cols: X Z L N B D K U F
Tomo: [-51   5  27  -4 -15 -13 -18  -5 -11]
sok: [-92  36  21  27 -34 -40  -2  -8  18]
gara: [-80  41   7   8 -20 -48  29  10   0]
mori: [-62   6  35  16 -21  10  -1 -18  27]
zasop: [-80  41   7   8  -9 -16 -18  -5 -15]
gadu: [-54  -2  21  -5 -25 -13  14 -10  14]
col: [ 27 -15  14] | F
len: [-80  41   7   8 -20] | 5
col: [-62 -80] | X
len: [-51] | 1
len: [-80  41   7   8 -20 -48  29  10   0] | 9

cols: R V M P A Q G
duzof: [ 82   9  -8  18  32 -29  26]
fot: [ 23  35  17 -22 -39 -25 -19]
biga: [ 34 -34   7  35  26  42  55]
lom: [ 53 -22 -24  40  29 -16   6]
len: [ 82   9  -8  18  32 -29  26] | 7
len: [ 82   9  -8  18  32 -29] | 6
len: [ 34 -34   7  35  26  42  55] | 7
len: [82  9] | 2
len: [82  9 -8 18] | 4

cols: S C E T
miv: [11 28 15 13]
kenu: [ 32 -50  -1  -2]
fav: [-9 -1  4 -4]
Magak: [ 32 -50  16 -36]
mubip: [ 22 -13  13 -19]
duso: [ 15 -13   7 -11]
tig: [-47  70 -12  39]
Pur: [-11 -22  -3 -13]
lebi: [-30 -16  16  -5]
kis: [-47  70 -12   5]
Difek: [-21 -47 -22 -23]
fel: [ 4  0 -1 -3]
len: [-9 -1] | 2
col: [  7 -12  -3  16] | E
len: [-30 -16  16  -5] | 4
col: [11 32 -9 32 22] | S
len: [-47  70 -12] | 3
len: [ 22 -13  13] | 3
len: [ 32 -50  -1] | 3

cols: patu suza vezem buv tetu
lumik: [-21 -45 -21  11 -16]
Kobi: [ -7  -6 -19 -25  15]
tis: [-21 -45  -9  28 -45]
Ruv: [ 21 -32 -21  11 -16]
Sas: [ -8   8 -19 -35  31]
lodu: [ -7 -16  15 -30  10]
sapaz: [-10 -12  -8  -2  26]
bov: [ 30  41   3 -37 -20]
col: [ 28  11 -35 -30  -2 -37] | buv
find: [ -8   8 -19 -35  31] | Sas
len: [-10 -12  -8  -2] | 4
len: [-21 -45  -9  28 -45] | 5
len: [ 30  41   3 -37] | 4
col: [28 11] | buv
len: [ 21 -32 -21  11 -16] | 5

cols: Bural norad Fogov Tep ruzu sel
bubin: [ 17 -23  -7  28  58  34]
Nam: [ 37   7   4  14  17 -11]
Vuge: [ -6 -26  14 -16 -20  -2]
rusap: [-34 -22 -38 -15 -30  39]
delik: [ 37   7  50  14  17 -11]
goror: [32 14  3 14 18 -9]
mov: [ 17 -23  -7  28 -38  34]
Lamak: [ 45  23  57 -12  -1 -65]
col: [-11  -2  39 -11  -9  34] | sel
col: [ 17 -20] | ruzu
len: [ -6 -26  14 -16 -20  -2] | 6

cols: Degu sus fofa borur roset vep vefa sadup
Rotog: [  0   1 -40  19   3  24  -5   4]
mikad: [  0   1 -40  19   3  -9   4   5]
lasi: [  0   1 -40  19   3  -9   4 -28]
dema: [ 14 -90 -17 -21   4 -22   6  11]
Supe: [ -1 -15 -15 -22 -14  -6  -9  16]
lere: [ -1 -15 -15 -22  -7  42  -5 -19]
pamit: [  8   3  28  27  21  13   4 -23]
kaz: [ -9 -28 -69   7   3  29  10 -30]
Fab: [  6 -10 -59  18 -13   2  -7 -29]
col: [14 -1] | Degu
col: [-28 -10] | sus
col: [-1 -1  8] | Degu
len: [ -9 -28 -69   7   3  29  10 -30] | 8
len: [0 1] | 2
len: [ -9 -28 -69   7   3  29] | 6

cols: kuva bepe mafu rop Nel fuz mero
ruza: [  3 -60   5 -35  70  71 -17]
ramu: [-29 -30 -55 -62  14 -69 -10]
kifut: [-57  12 -30   1  44 -34  14]
bilid: [-12 -12 -49  31  31  59  59]
Lel: [-44  10  53  22  31  47  37]
mim: [-65 -68  33 -68  -4  -2  23]
lub: [ 13  49  65 -48  30 -54   9]
len: [-44  10  53  22  31  47] | 6
len: [-29 -30] | 2
col: [-62   1  31  22 -68 -48] | rop

cols: ropa mase fomu ruk sanug Vezi
tabep: [ -9 -58 -32 -90  13  44]
bal: [ 49 -22 -10  20 -35  18]
bota: [ 30  15 -78 -16 -11 -34]
col: [-22  15] | mase
col: [-9 49] | ropa
len: [ -9 -58 -32 -90] | 4
len: [ -9 -58 -32] | 3
len: [ -9 -58 -32 -90  13] | 5

cols: W H J Y
goda: [ 86   5 -15 -14]
ziv: [ 86   5 -75 -12]
gifet: [ 86  19 -75 -12]
vali: [ 86   5 -15 -25]
col: [-15 -75 -75] | J
len: [86] | 1

cols: dese Tusib pabul tar Mot buk Sotos
leneb: [-20 -14 -16  33 -18  14  31]
Kodu: [-28  49  41 -15  16 -41 -22]
zopig: [ -3  30  26 -26  15 -28 -19]
Vof: [ 14 -76 -74  13 -27  56   4]
mab: [ 43 -46 -48 -11 -18  31 -16]
gib: [-15 -22 -23  17   3   2  61]
zime: [ 30 -41 -41 -30  -9  33 -28]
tute: [-35  39  27  25  12 -39  44]
kol: [ 29  20  22  10   7   7 -17]
kulos: [ 30 -41 -41 -30 -15  10 -35]
col: [ 14  43 -15  30 -35] | dese
col: [ 33 -15 -26  13 -11  17 -30] | tar
len: [ 14 -76 -74  13 -27  56] | 6
len: [-28  49  41 -15] | 4
len: [ 30 -41 -41 -30 -15  10 -35] | 7
len: [-3 30 26] | 3

cols: rira defiv Duta devef Fogi
Tek: [ 18 -15 -75 -49 -57]
ziku: [-11 -28 -37 -35 -36]
leni: [-11 -28 -37 -77 -57]
len: [-11 -28 -37 -77 -57] | 5
col: [-15 -28] | defiv
len: [ 18 -15 -75] | 3
col: [ 18 -11] | rira

cols: kav pone Genak Fep Mok nifev pufar mabis veb
zapa: [-34 -10 -26  -7 -48  38 -22  -8 -85]
Pedu: [-34 -10 -26  -7 -48   4 -22  -8 -85]
gata: [-66 -57 -59 -19 -47  85 -54  28  24]
vako: [-66 -57 -59 -19   7   8  94   5 -40]
col: [-26 -26] | Genak
len: [-66 -57 -59 -19] | 4
len: [-66 -57 -59 -19   7   8  94   5 -40] | 9
len: [-34] | 1
len: [-66 -57] | 2

cols: rab far Vuvu Tozo
pap: [-72  22 -78 -24]
bifa: [-19   1 -65  69]
Vipin: [  9  -2 -29 -23]
Vetat: [-26 -13  85  -2]
Zegi: [ -6   6  55 -65]
rufem: [ 52  30 -43 -14]
len: [-72  22 -78 -24] | 4
col: [ 6 30] | far

cols: degul zugiz subu tedin let pas tum Kon
nevaf: [ 23   6 -24  -7  25  69  39  37]
Taf: [ 42  95  30 -39  27  -9   3 -55]
pov: [ 42  95 -24 -39  27  -9   3 -55]
col: [3 3] | tum
col: [-9 -9] | pas
col: [27 27] | let
col: [25 27] | let

cols: dar razun dasi muze mek vivi
Vupes: [-10 -23  11 -96 -31  22]
tudo: [  8  -2  36 -57 -16   9]
ledi: [  6   1  43 -88 -25  30]
zineb: [ -7  10 -13   0   2  26]
dumi: [  9  12  29 -24  -2  19]
Varu: [ -2 -19   1 -23 -13 -13]
Gaf: [  9  12  29 -24  -2  -5]
Roko: [ -8 -19 -14 -19 -13 -11]
col: [  0 -24] | muze
len: [-10 -23  11] | 3
col: [-57 -88   0 -24 -23] | muze
len: [9] | 1
col: [ 43 -13  29   1  29 -14] | dasi
len: [ -8 -19 -14] | 3

cols: Libe pege Vol fufe Setov zuz losap tepu kofuv
bodi: [ 63 -31 -39  -5   4  33  27  -9 -36]
fika: [-88  24  22  21 -16 -49 -38  35  25]
losur: [ 84 -42 -41 -65 -39  54  18   1 -83]
len: [ 84 -42 -41 -65 -39  54] | 6
len: [ 63 -31 -39  -5   4  33  27] | 7
len: [-88  24  22  21 -16 -49] | 6

cols: zoke mevu lezur raf Manos Teki Revev Duri Felu
Boso: [ 28 -52   7 -60 -16  64   7   0  43]
fugep: [  8 -27  39 -17  28 -67  16  61   5]
naz: [ 10 -35  54 -21  39 -95  22  83   6]
Sotet: [ 28 -52   7 -20 -16  64   7   0  43]
len: [ 28 -52   7 -20 -16] | 5
col: [ 39 -16] | Manos
len: [28] | 1

cols: tun sed mavor pato
Ger: [ 2 30 23 33]
kir: [ 18 -24 -18 -11]
Duze: [-1 11 27 18]
tuni: [-29   2  -3   7]
Ginu: [ 0 84 21 30]
reva: [ 4  8 11  2]
zesan: [-17  10  -2  -4]
nuzet: [ 15   0  23 -16]
len: [15  0] | 2
col: [18  7] | pato
len: [ 18 -24 -18 -11] | 4

cols: Gokup vis mubas Sem Fuf
kurir: [-20 -42 -46  -2 -10]
lebe: [50 12 15 69  8]
Kepe: [-35  26  35 -57 -23]
Zuleg: [ 53  75  84  41 -15]
tal: [  7 -35 -41  17   9]
ranog: [ 53  80  88  29 -25]
zuti: [ 34 -33 -45  34   7]
mosaz: [  4  12   8 -19  -8]
Fana: [-50  -3  14 -49  15]
Voval: [ -6 -33 -62   5  21]
len: [-35  26  35 -57] | 4
col: [  4 -50  -6] | Gokup
len: [50 12 15 69  8] | 5
col: [ 84 -41  88 -45   8  14] | mubas
len: [-20 -42] | 2
col: [  8 -23 -15   9 -25   7  -8  15  21] | Fuf

cols: Gif sov par Poza
Vanel: [ 28 -10  -2  21]
fiki: [52 -3 40 29]
muno: [-12  22 -23  -5]
Pebuf: [ 75 -49  29  12]
nolik: [ 14 -58  32  29]
vetek: [-36  57 -32 -62]
Sika: [ 33  11 -14  36]
ludim: [-33 -69  15 -32]
col: [-5 12] | Poza
col: [ 29 -62  36] | Poza
col: [-32 -14] | par

cols: Bufes vif sitan todaz
dida: [ 8 15  1 17]
Neku: [-96 -71   9 -77]
tabe: [-15 -24  26 -13]
len: [-96] | 1
len: [-15 -24] | 2

cols: duno Nas Num Pif rut Zov gesat Nep
bige: [-42 -26 -79 -11  11  91 -16 -15]
Kal: [ 12 -26 -29 -11  23  20  75  60]
baso: [-32 -15 -15 -11  35  -4   0  47]
romut: [-88  11 -10 -11  31  33 -42  21]
len: [-32 -15] | 2
len: [-42 -26 -79 -11  11  91 -16] | 7
len: [-88  11 -10 -11  31  33] | 6
col: [ 75   0 -42] | gesat

cols: kofu zimin Zozik Kig fir dedar Pev sasep fefud
ropu: [ 21  58   4  -3 -13 -20  -5  -7  36]
Vum: [ 67  60   4  19 -54 -25  13  30  26]
Ziga: [ 33  46  -6  17 -17 -20  -2   9  21]
pakas: [ 10  76  -1  -7 -16 -16  -2  -4  41]
len: [33 46] | 2
col: [67 33] | kofu
len: [ 67  60   4  19 -54 -25  13  30  26] | 9
len: [ 67  60   4  19 -54 -25] | 6
col: [17 -7] | Kig
len: [ 21  58   4  -3 -13 -20  -5  -7  36] | 9

cols: vov relum sano Dop Dal misom riti gomo
furu: [-52  57  -7  33   6  29 -45 -53]
Fekiz: [-57  55 -16  41   1  12 -50 -42]
Katib: [ -9 -20 -36  33 -23 -80 -12  57]
luz: [-52  57  -7  33   6  29 -45  46]
liluv: [ 32 -50 -12  -8 -18 -62  25  65]
zok: [-57  55 -16  41  13  57 -30 -64]
len: [-52] | 1
col: [-50 -12] | riti
col: [ -9 -52  32 -57] | vov
len: [-52  57  -7  33   6  29 -45 -53] | 8
col: [ -7 -12] | sano

cols: foga nimo kug sapu loso Nagub
numam: [  8  -9  -2 -22  -1 -12]
vel: [-7 13  5 22  2 12]
zinit: [  6   1  -6  16 -19  23]
Sop: [ 50 -34   0 -77 -19 -48]
bir: [  9 -11 -13 -30   0 -10]
soneb: [  6 -21   6 -46   1 -26]
ruro: [-20  14 -11  16  15  12]
vebup: [-30  13   0  29  16  21]
purun: [-19  18   0  43   8  17]
dake: [ 17   1   8  -5 -23  -9]
len: [  6 -21   6 -46   1 -26] | 6
len: [ 17   1   8  -5 -23  -9] | 6
col: [ -1   2 -19 -19   0   1  15  16   8] | loso
len: [-19  18   0] | 3
len: [-7 13  5 22  2] | 5
len: [-19  18   0  43] | 4
col: [ 50   9   6 -20 -30 -19  17] | foga

cols: mis belar rim gat Vebe zegus
rumib: [ -8 -24  13 -15  45  27]
nuki: [ -8 -24  38 -15  45  27]
Kozev: [ -8 -24   2 -15  45  27]
fured: [ -8 -24 -49 -15  45  27]
len: [ -8 -24 -49 -15  45  27] | 6
len: [ -8 -24  38 -15  45  27] | 6
col: [38  2] | rim
find: [ -8 -24   2 -15  45  27] | Kozev
find: [ -8 -24  38 -15  45  27] | nuki
find: [ -8 -24  13 -15  45  27] | rumib

cols: lun Gorum lef Radu
keza: [ 10  41 -14 -74]
tesap: [  0  -7  14 -23]
mun: [ 11  44 -17 -61]
Lisag: [ 25  55  -3 -69]
soga: [ 21  61  -6 -85]
nanam: [ -7  -3 -36 -11]
tor: [ 42  56  -1 -37]
Ridep: [-35 -56 -22  54]
col: [-17  -3  -6] | lef
col: [-85 -11 -37] | Radu
col: [11 25 21] | lun

cols: rumov Sozam Viru fusog
mam: [67 14  2 20]
Ped: [-59 -40   6 -39]
Nuv: [ -4  11 -34  -8]
bagu: [ -4  11 -34 -17]
dimug: [ -5  13 -38  12]
fur: [97 54 -2 26]
len: [-5 13] | 2
col: [11 11] | Sozam

cols: lif funa zosu Fila peve bor
voluz: [ 1  1  0 -2  2 -3]
Nul: [-34 -63 -58  66 -20   2]
nug: [  1   1   0  -2   2 -81]
col: [  2 -81] | bor
col: [-34   1] | lif
len: [-34 -63 -58] | 3
col: [  1 -34] | lif
len: [1 1 0] | 3
col: [  2 -20] | peve

cols: muvol Rimu ferud toli pufu
pirop: [ 16 -14   4  19 -28]
zetim: [  8  13  23 -89  40]
mabek: [-27 -33 -11  28  12]
Funo: [ -2  -5 -17 -24  25]
Nav: [ 4  7 13 -1 79]
rofum: [ 12   9 -29  -2  -9]
Kadi: [  8  10   2 -12   3]
len: [ 12   9 -29  -2  -9] | 5
len: [ -2  -5 -17] | 3
col: [  4  23 -11 -17] | ferud
col: [ 13 -33  -5] | Rimu

cols: futo Danas Nefas Mulo loz Masi nevod
Verad: [ 42 -23 -76  -9  62 -80  28]
duzo: [-32  18  65   3 -77  47 -25]
Kidef: [ 51 -34   9 -31 -28 -16  37]
meluz: [ 31 -43 -60  27  30 -66   8]
col: [ 62 -77 -28] | loz
len: [ 31 -43 -60  27  30] | 5

cols: Konar sug kuga Ruku suzas
Tuta: [-33  19  30  33   8]
duv: [ 17 -47 -80 -33  52]
lizat: [-43   3 -66  10  67]
Git: [-43  -9 -66  10  67]
col: [-47   3] | sug
len: [-33  19  30] | 3
col: [-33  17] | Konar
len: [-33  19] | 2
col: [ 8 52 67] | suzas
len: [-33  19  30  33] | 4

cols: zada mus Bibef vaso Dutig lor rusop tuvu Doz
lig: [ 67 -10 -13   1 -30 -14 -36  -9 -60]
guf: [-81 -11  52  12  -2  59  12   7 -16]
dumaz: [  3 -16  63 -35  24  60 -17  15 -57]
rar: [ -3 -25 -17  44  72  -8  21  -3 -21]
Buko: [  0 -22  65 -39 -27  32 -69   8 -36]
kan: [-13  20 -62  39  18 -50  51  18  19]
gog: [-13  20 -62  39  18 -50  34  12  -8]
len: [-13] | 1
col: [-81   3] | zada

cols: Dozo lize taso Zof
Zesa: [  3  57 -39  -3]
Batu: [ 15  -3 -42 -20]
mipo: [-17  70 -59 -18]
Vorag: [-14 -33 -21   0]
col: [-39 -42] | taso
col: [ -3 -20 -18] | Zof

cols: dav lasu fupi zuzog
daduz: [-19 -34  37  19]
keko: [-33  39  -6  43]
pup: [ 24  58 -51  36]
givof: [ 46  12  17 -39]
gegi: [-25 -33 -22  -4]
loto: [ -3 -40  15  11]
bopo: [-25   4  16  13]
vavod: [-31 -69  22 -46]
zuva: [ 10  41  69 -15]
col: [ -3 -25 -31] | dav
len: [ -3 -40  15  11] | 4
col: [ 24  46 -25  -3] | dav
len: [-25 -33 -22  -4] | 4
col: [-25 -31  10] | dav
col: [ 12 -33] | lasu

cols: Zenov mataz lemav Nop Dipe pared Digom
dunef: [ 71 -28 -22  32 -50 -41 -34]
fede: [ 68 -28 -21  -1 -16 -48  -3]
Bizu: [-27 -35 -24 -12  86 -14   9]
rupos: [ 68 -28 -21  40 -48 -49 -26]
col: [-48 -14] | pared
col: [ 86 -48] | Dipe
len: [-27 -35 -24 -12  86 -14   9] | 7

cols: lovit Modig rebir Kebip Gon meni Zunob sol Vak
Zuse: [ 39  36  -3 -12   3 -10  16   1 -40]
Poso: [-32 -24 -26  41   9  37 -43  42 -21]
kun: [ 38 -24 -26  41   9  37 -43  42 -21]
lavet: [-16  18  43 -24 -37  15 -20  44 -16]
zasap: [-22  28  53 -25 -22  36   8  43   9]
tuzi: [ 39  36  -3 -12   3 -10  16 -23 -20]
col: [-16 -22  39] | lovit
col: [  3   9   9 -37 -22] | Gon
len: [39] | 1
len: [-32 -24 -26  41   9  37] | 6
col: [ 1 42 42] | sol
len: [ 39  36  -3 -12   3 -10  16] | 7
col: [ 36 -10] | meni

cols: fimav lono rabu rer
Beg: [ 25  58  35 -45]
guge: [ 24  59  28 -35]
damok: [ 29  68  21 -40]
zef: [ 32  67  40 -53]
col: [59 68] | lono
len: [29 68] | 2
col: [-45 -35] | rer
col: [28 21 40] | rabu
col: [35 28] | rabu

